M =
[[-0.541  1.478  1.684 -0.178  0.191  1.236 -1.560 -0.037 -0.446 -0.943
   0.821 -0.580]
 [ 1.846  0.090 -0.543  0.592 -0.924 -1.596  1.768  0.181  0.508 -0.267
   0.158 -0.103]
 [-0.751  0.561  1.364 -1.174 -0.508  1.801  0.301 -0.521 -1.755 -0.830
   0.271  0.490]
 [ 1.182  2.314  1.380 -0.632  0.958  0.400 -0.720 -0.172 -0.353 -0.735
   0.376 -0.766]]
M[0][0]: -0.541
M[3][10]: 0.376
M[:, 6]: [-1.560, 1.768, 0.301, -0.720]
M[:, 10]: [0.821, 0.158, 0.271, 0.376]
M[2]: [-0.751, 0.561, 1.364, -1.174, -0.508, 1.801, 0.301, -0.521, -1.755, -0.830, 0.271, 0.490]
M[2][0]: -0.751
M[:, 11]: [-0.580, -0.103, 0.490, -0.766]
M[1][8]: 0.508
M[3][8]: -0.353
M[0]: [-0.541, 1.478, 1.684, -0.178, 0.191, 1.236, -1.560, -0.037, -0.446, -0.943, 0.821, -0.580]
M[1][11]: -0.103
M[1][3]: 0.592
M[0][3]: -0.178
M[:, 5]: [1.236, -1.596, 1.801, 0.400]
M[2][11]: 0.490
M[3][4]: 0.958
M[0][6]: -1.560
M[1][9]: -0.267
M[2][3]: -1.174
M[3][11]: -0.766
M[0][11]: -0.580
M[:, 7]: [-0.037, 0.181, -0.521, -0.172]
M[0][4]: 0.191
M[:, 9]: [-0.943, -0.267, -0.830, -0.735]
M[0][10]: 0.821
M[2][6]: 0.301
M[:, 3]: [-0.178, 0.592, -1.174, -0.632]
M[3]: [1.182, 2.314, 1.380, -0.632, 0.958, 0.400, -0.720, -0.172, -0.353, -0.735, 0.376, -0.766]
M[0][9]: -0.943
M[0][5]: 1.236
M[3][5]: 0.400

W = ((-0.01, -0.57, 0.22, -0.67, 0.05, -0.69, -0.55, -0.33, -0.38, -0.16, 0.34, -0.44), (0.88, -1.35, -0.50, -1.35, 1.78, -0.04, 0.55, -0.87, -0.49, -0.43, -0.24, -1.11), (-1.62, -0.21, -1.22, -0.96, -0.75, 0.57, 0.38, -0.67, -0.52, -0.42, -1.61, -0.40), (0.04, 0.03, -0.33, 0.59, -0.50, -0.20, -0.38, 0.07, 0.03, -0.50, -0.31, -0.03), (-0.64, -0.50, 0.49, -1.62, -0.32, -1.13, -0.87, -0.48, -0.70, 0.25, 0.61, -0.43), (0.93, -0.94, 0.38, -0.72, 0.96, -0.80, -0.39, -0.38, -0.32, -0.19, 0.73, -0.66), (0.16, -0.65, -0.04, -0.58, 0.29, -0.41, -0.26, -0.39, -0.31, -0.29, 0.08, -0.53), (-0.17, -0.73, 0.26, -1.41, 0.26, -0.85, -0.50, -0.55, -0.64, 0.06, 0.41, -0.57), (0.09, -0.10, -0.37, 0.34, -0.29, -0.18, -0.27, -0.04, -0.03, -0.47, -0.32, -0.14), (-1.11, -1.13, -0.12, -3.00, 0.44, -0.54, -0.03, -1.18, -1.16, 0.25, -0.17, -1.02), (0.33, -0.50, -0.57, -0.21, 0.42, 0.01, 0.13, -0.35, -0.16, -0.51, -0.47, -0.50))
W[0, 0] = -0.01
W[5, 8] = -0.32
W[2] = [-1.62, -0.21, -1.22, -0.96, -0.75, 0.57, 0.38, -0.67, -0.52, -0.42, -1.61, -0.40]
W[6] = [0.16, -0.65, -0.04, -0.58, 0.29, -0.41, -0.26, -0.39, -0.31, -0.29, 0.08, -0.53]
W[7, 1] = -0.73
W[:, 11] = [-0.44, -1.11, -0.40, -0.03, -0.43, -0.66, -0.53, -0.57, -0.14, -1.02, -0.50]
W[8, 0] = 0.09
W[1, 11] = -1.11
W[4] = [-0.64, -0.50, 0.49, -1.62, -0.32, -1.13, -0.87, -0.48, -0.70, 0.25, 0.61, -0.43]
W[:, 9] = [-0.16, -0.43, -0.42, -0.50, 0.25, -0.19, -0.29, 0.06, -0.47, 0.25, -0.51]
W[7, 0] = -0.17
W[7, 10] = 0.41
W[2, 5] = 0.57
W[4, 10] = 0.61
W[6, 2] = -0.04
W[:, 7] = [-0.33, -0.87, -0.67, 0.07, -0.48, -0.38, -0.39, -0.55, -0.04, -1.18, -0.35]
W[5, 0] = 0.93
W[5, 4] = 0.96
W[0, 6] = -0.55
W[6, 7] = -0.39
W[7, 5] = -0.85
W[6, 6] = -0.26
W[:, 5] = [-0.69, -0.04, 0.57, -0.20, -1.13, -0.80, -0.41, -0.85, -0.18, -0.54, 0.01]
W[:, 6] = [-0.55, 0.55, 0.38, -0.38, -0.87, -0.39, -0.26, -0.50, -0.27, -0.03, 0.13]
W[8, 2] = -0.37
W[6, 0] = 0.16
W[2, 11] = -0.40
W[:, 8] = [-0.38, -0.49, -0.52, 0.03, -0.70, -0.32, -0.31, -0.64, -0.03, -1.16, -0.16]
W[6, 10] = 0.08
W[1] = [0.88, -1.35, -0.50, -1.35, 1.78, -0.04, 0.55, -0.87, -0.49, -0.43, -0.24, -1.11]
W[0] = [-0.01, -0.57, 0.22, -0.67, 0.05, -0.69, -0.55, -0.33, -0.38, -0.16, 0.34, -0.44]
